One turning vector, and how many steps it has turned:
The counts run from 0 to 428.
[8,-1,-13,-6,6,13,-20,-8,9,-10,-3,2,-1,-4,-10,-9,2,-9,-3,0,1,-3,-9,10,9,1,3,-7,-16,-3,-11,5,-12,-14,6,-3,5,-5,-3,-6,8,-8,6,-1,-2,23,9,7,3,-9,17,18,7,-7,11,-8,-6,13,-7,-1,-13]  319
[-12,11,9,9,9,0,0,5,1,14,5,-14,-11,-2,-5,-10,-3,-27,-3,1,-1,-6,7,-12,-17,-10,1,10,12,1,-3,-2,12,6,-2,4,6,8,19,-2,-8,2,0,4,-13,13,12,-17,3,-5,-4,-7,-10,3,7,-2,-1,7,1,11,-1]  131
[-4,10,11,5,2,-5,-20,-2,-1,11,18,-6,-9,7,-5,8,-9,-5,-2,17,-17,9,4,5,-9,-12,-2,15,8,19,13,3,1,-5,6,-6,7,-4,9,-5,-4,7,6,2,-8,3,11,-2,1,1,-11,-2,6,8,-3,12,5,2,2,0,-5]  373
[-10,8,3,14,2,-5,4,0,4,16,11,-19,-7,-7,7,0,-7,-9,1,3,1,4,10,-4,-7,-6,-8,5,7,7,2,4,12,6,-3,-5,15,17,17,-8,-2,14,-2,-4,-2,-6,11,-18,5,-21,-2,-7,3,8,1,-5,-3,-3,6,14,-2]  254
[2,25,8,-4,5,4,-16,-14,6,22,7,1,-10,-3,4,12,-7,2,5,12,-23,-1,12,8,1,-9,-4,13,-9,5,1,5,-11,-10,0,0,1,5,-7,-1,6,3,-2,-17,1,1,0,-14,6,1,8,-8,-2,8,3,-3,-8,-4,4,-3,6]  93
[-7,5,-9,19,2,-10,-11,-7,1,9,20,-11,-11,-7,5,1,1,-14,-6,13,1,11,12,1,-1,-4,-2,9,1,9,4,4,19,-1,6,-5,12,6,10,-2,-3,11,-4,-4,-4,-7,13,-7,2,-20,0,3,10,12,-6,6,-2,2,11,14,-1]  251
[-5,8,7,10,17,16,-17,-16,-3,3,1,-8,-5,3,6,7,-16,-18,1,-2,-21,8,-2,2,-12,0,7,10,-20,-12,-1,-2,-8,-6,6,3,10,13,2,-3,-2,-7,3,-2,-12,10,6,-8,7,0,-2,-7,0,-8,-6,-4,3,-9,-10,10,-6]  213
[-1,-3,6,-11,12,23,-4,-1,5,-2,-7,3,8,-2,-5,-2,-9,-11,5,-15,16,-21,-15,0,-6,5,12,0,-3,-13,-13,-5,-11,-4,-4,-1,1,8,-5,-4,4,-1,-5,0,-2,11,-3,-3,-3,1,7,10,-6,-8,19,-7,0,10,-3,-1,-8]  312
[-8,-4,13,5,1,15,7,4,-3,-8,7,-12,-5,8,-6,-8,0,-1,4,0,10,-16,-7,-1,-1,-5,8,-11,1,4,-5,-7,-7,-19,3,1,22,-5,-3,-9,4,7,-7,17,-6,21,3,6,-8,5,-1,2,8,6,12,0,0,17,-7,11,-16]  36
[2,11,-6,1,15,10,-19,-9,4,-4,-1,4,-8,8,-4,9,-5,3,4,12,-14,10,-9,11,-6,-5,2,8,-21,-10,-7,-10,-8,-9,3,8,-7,-5,-2,-3,3,2,-9,-11,-6,20,14,1,-2,12,1,13,-10,0,-5,12,11,-3,-2,11,0]  207
[-13,-8,3,3,1,12,4,7,-4,3,2,-6,6,-16,-6,-11,-4,-26,-7,-7,23,-16,6,-10,-3,-5,3,11,14,8,0,2,10,2,0,-17,15,10,7,-5,-4,4,0,11,-13,-3,-7,-13,4,-12,-2,-3,11,-3,10,1,-1,16,0,5,-6]  144
[-6,-5,2,7,7,0,10,0,1,-8,19,-10,7,-1,-11,-15,-8,-9,14,3,9,-17,0,9,7,-7,12,-6,16,7,4,-4,6,-6,11,-12,21,-1,2,-19,4,14,3,13,-1,6,2,1,-5,-3,3,10,8,4,22,-10,-3,3,0,-3,-7]  160
[-10,4,-7,9,18,15,22,5,-9,-5,-4,-16,3,-5,4,-4,-5,0,4,10,6,-4,-4,6,4,0,6,-4,-18,-14,-17,-11,8,-3,-2,0,10,4,2,-7,2,15,-11,4,-7,15,12,-8,-6,-1,4,4,-11,-3,8,-3,1,1,1,21,-4]  47
[-17,-6,9,1,-8,13,-15,6,-3,7,12,-4,3,2,-4,9,5,-12,-12,-3,14,0,-10,-8,-18,1,2,9,6,12,8,2,0,-8,-5,-15,6,-2,7,-2,-1,1,-1,9,-10,-4,1,3,-3,-11,-13,-1,15,-3,-2,15,9,21,-9,7,-13]  390
[0,3,14,-15,10,22,1,1,3,8,-1,5,14,5,0,13,-13,9,20,-4,1,-10,-19,6,-6,-4,0,1,0,-6,1,-5,-21,-2,-11,-13,11,5,-12,-10,13,9,-3,-2,0,2,-12,-4,-6,7,3,3,-4,-7,12,-4,7,-2,-6,-11,-7]  188
[-12,-2,5,-1,-6,8,-1,3,3,16,14,-8,4,-9,2,9,0,4,-10,-6,14,-5,2,6,-3,-4,-9,3,11,17,12,12,9,-6,-2,-19,12,8,3,-6,6,4,3,1,5,-17,2,-4,-1,-19,-1,-2,19,-1,2,1,-3,11,-5,10,-12]  266
[9,5,-10,-7,4,-1,-20,-8,9,7,-7,16,4,-13,-1,2,-7,-9,0,8,5,3,-3,8,2,-4,-11,17,-4,2,-3,0,-6,10,-6,-15,3,7,2,-3,7,10,-4,-17,0,-7,-12,-15,14,-5,12,18,3,-3,-5,12,14,-1,15,-5,8]  346
[-10,9,7,10,14,-6,-10,-1,9,5,15,2,-9,15,-5,-2,-11,-3,16,-4,-1,0,2,5,-19,-14,-1,8,8,-2,12,-5,15,0,7,-10,2,6,6,-9,-4,7,0,-13,-1,-3,15,-3,-3,3,-7,18,2,9,-7,1,11,-11,1,6,14]  366
[-8,10,11,1,3,0,4,9,-2,12,-6,-8,-9,-6,-9,-13,0,-12,-11,7,1,-12,11,-7,-4,-12,-6,12,10,13,-8,-7,3,5,-3,3,11,6,19,0,-8,11,-1,0,-2,20,9,-20,9,9,-3,-5,-10,-1,6,10,2,18,6,10,-3]  134
[8,-5,-2,-7,8,15,-14,-13,8,-10,0,8,6,-2,-10,-9,-8,-11,3,-5,5,-16,-12,7,6,6,14,-2,-7,-2,-8,-2,-13,-12,3,4,0,-4,-10,-3,3,0,1,0,2,19,-4,9,-2,6,10,15,1,-7,18,0,-4,13,-1,-6,-7]  316
[-15,8,10,14,6,-4,-10,4,0,10,23,-12,-14,13,1,2,-5,-6,10,0,-6,5,2,-1,-17,-12,2,8,11,8,16,-1,9,-1,8,-13,9,2,6,-10,-3,-1,5,3,-11,-2,19,-1,-6,-9,-12,0,6,7,-3,1,6,-1,-4,1,-1]  4
[8,-4,-9,-5,5,15,-16,-12,6,-13,-3,12,2,-3,-9,-9,-2,-13,0,-1,13,-13,-9,6,10,3,13,0,-11,-6,-13,-5,-8,-14,5,1,-5,-7,-14,-2,5,-4,-4,-1,-1,17,2,10,-2,0,14,19,4,-6,17,3,3,14,-1,-2,-6]  317
[-4,-2,4,2,0,7,0,10,2,-6,6,-6,-2,9,-12,-3,9,9,-5,4,12,-5,-14,1,-9,-4,0,-9,5,11,-5,-9,-6,-12,-2,0,11,-7,7,-3,1,11,-7,5,-1,26,16,8,-8,2,-5,13,2,5,8,14,8,25,-2,15,-17]  401
[3,3,-9,7,19,8,-12,-17,1,-1,-1,-3,4,-16,1,-4,-16,-27,3,-1,-8,3,6,6,5,-5,6,18,-11,-9,1,6,6,5,9,-8,7,15,1,-4,0,1,8,-7,-9,-3,-2,-15,10,-13,12,4,0,-6,-5,-9,-1,-10,5,1,3]  337
[-6,15,19,4,9,-4,-4,-1,7,5,12,-2,-13,10,-10,0,-8,3,11,-1,-14,0,7,5,-15,-20,-7,7,10,8,14,-6,4,-7,13,-9,17,5,3,-9,0,7,3,-9,0,6,12,-6,4,10,-9,5,1,8,-7,-2,9,-9,-5,9,5]  368
[-11,8,-7,6,3,-1,-17,4,0,1,4,-2,-16,0,-10,-9,6,-9,-14,9,-4,0,13,0,-8,-11,-1,10,1,6,2,3,13,-8,10,2,-2,-3,8,1,-10,-5,1,-2,-10,18,25,0,5,-3,2,9,2,6,-3,9,0,15,-3,15,0]  125
[-11,7,-2,8,4,-3,-17,2,3,7,10,-15,-14,1,-10,-8,1,-26,-15,-2,-3,2,9,-1,-14,-5,5,10,5,9,2,3,14,-4,4,-1,1,5,17,-1,-8,-9,8,-1,-11,14,21,-5,3,-12,-3,0,2,0,2,1,-5,14,-3,8,-5]  127
[-3,-1,4,10,16,14,17,-6,0,-3,4,-19,7,-3,2,-1,-17,-8,4,5,0,-8,-5,11,5,8,11,-3,-7,-5,-14,-10,3,-3,-4,11,20,9,4,-9,0,19,-10,9,-2,14,4,-7,-4,5,1,-2,-10,-4,17,0,-1,0,1,12,-12]  49
[-13,3,3,-2,-9,8,-2,5,-3,14,8,-4,0,-13,2,12,6,8,-14,6,13,-2,5,5,-1,-5,-13,4,6,17,13,9,12,-12,0,-20,14,5,0,-2,6,7,1,-6,4,-14,3,-9,6,-11,5,2,16,-1,-2,8,-1,16,-4,14,-5]  265
[-9,-6,8,-1,1,21,4,11,-1,-5,3,-10,1,10,-3,-2,-2,3,-1,-13,19,-11,-17,-1,-13,1,1,-12,0,-2,-1,-6,0,-8,-2,-5,14,7,1,-7,3,3,-6,11,-3,13,12,6,-10,-4,-6,11,5,-4,6,1,5,16,-11,16,-18]  32
[-19,7,-2,2,4,11,6,10,-1,5,15,-10,-7,8,-2,4,5,16,-1,1,12,-9,2,11,-4,-9,3,-7,5,2,9,2,18,-19,8,-15,0,-2,-5,-11,4,1,-1,-5,1,2,22,7,-13,-4,2,10,7,6,9,-4,-5,9,-11,13,-1]  281
[-3,3,-2,5,13,14,12,-7,-10,-8,-5,-8,6,-11,0,0,-10,-4,-2,16,-2,-8,7,10,15,3,10,2,-16,-5,-16,-9,2,-10,2,4,18,0,-5,-5,3,21,-12,3,0,10,1,-9,0,11,8,0,-7,-2,11,6,-1,6,4,14,-8]  51
[-13,12,5,7,8,2,1,7,0,10,-1,-15,-15,-3,-3,-16,3,-18,-6,0,-1,-6,14,-9,-13,-13,-4,10,7,3,-6,0,11,3,0,2,7,7,15,-1,-5,-2,1,1,-14,17,16,-16,7,-8,-2,-8,-9,3,3,-4,-4,7,-6,13,-2]  130
[7,8,4,1,15,6,-18,-11,10,0,7,0,-7,15,0,5,-10,0,15,6,-19,7,-16,6,-9,1,10,1,-13,-4,-9,-7,-19,-5,-4,15,-2,-1,-1,-4,5,5,-4,-10,-6,20,9,6,-3,8,-2,10,-13,2,6,4,8,-2,3,0,-5]  205
[1,-1,-5,0,5,22,9,-2,-4,6,-7,-7,7,-15,11,4,-6,1,3,2,8,-1,-6,2,14,0,-7,-2,-15,-10,-13,4,-5,1,-9,-11,19,13,-7,-6,16,8,-9,-2,-5,-3,-9,-16,3,-17,12,-5,0,-6,8,-10,-8,-4,1,4,-8]  60
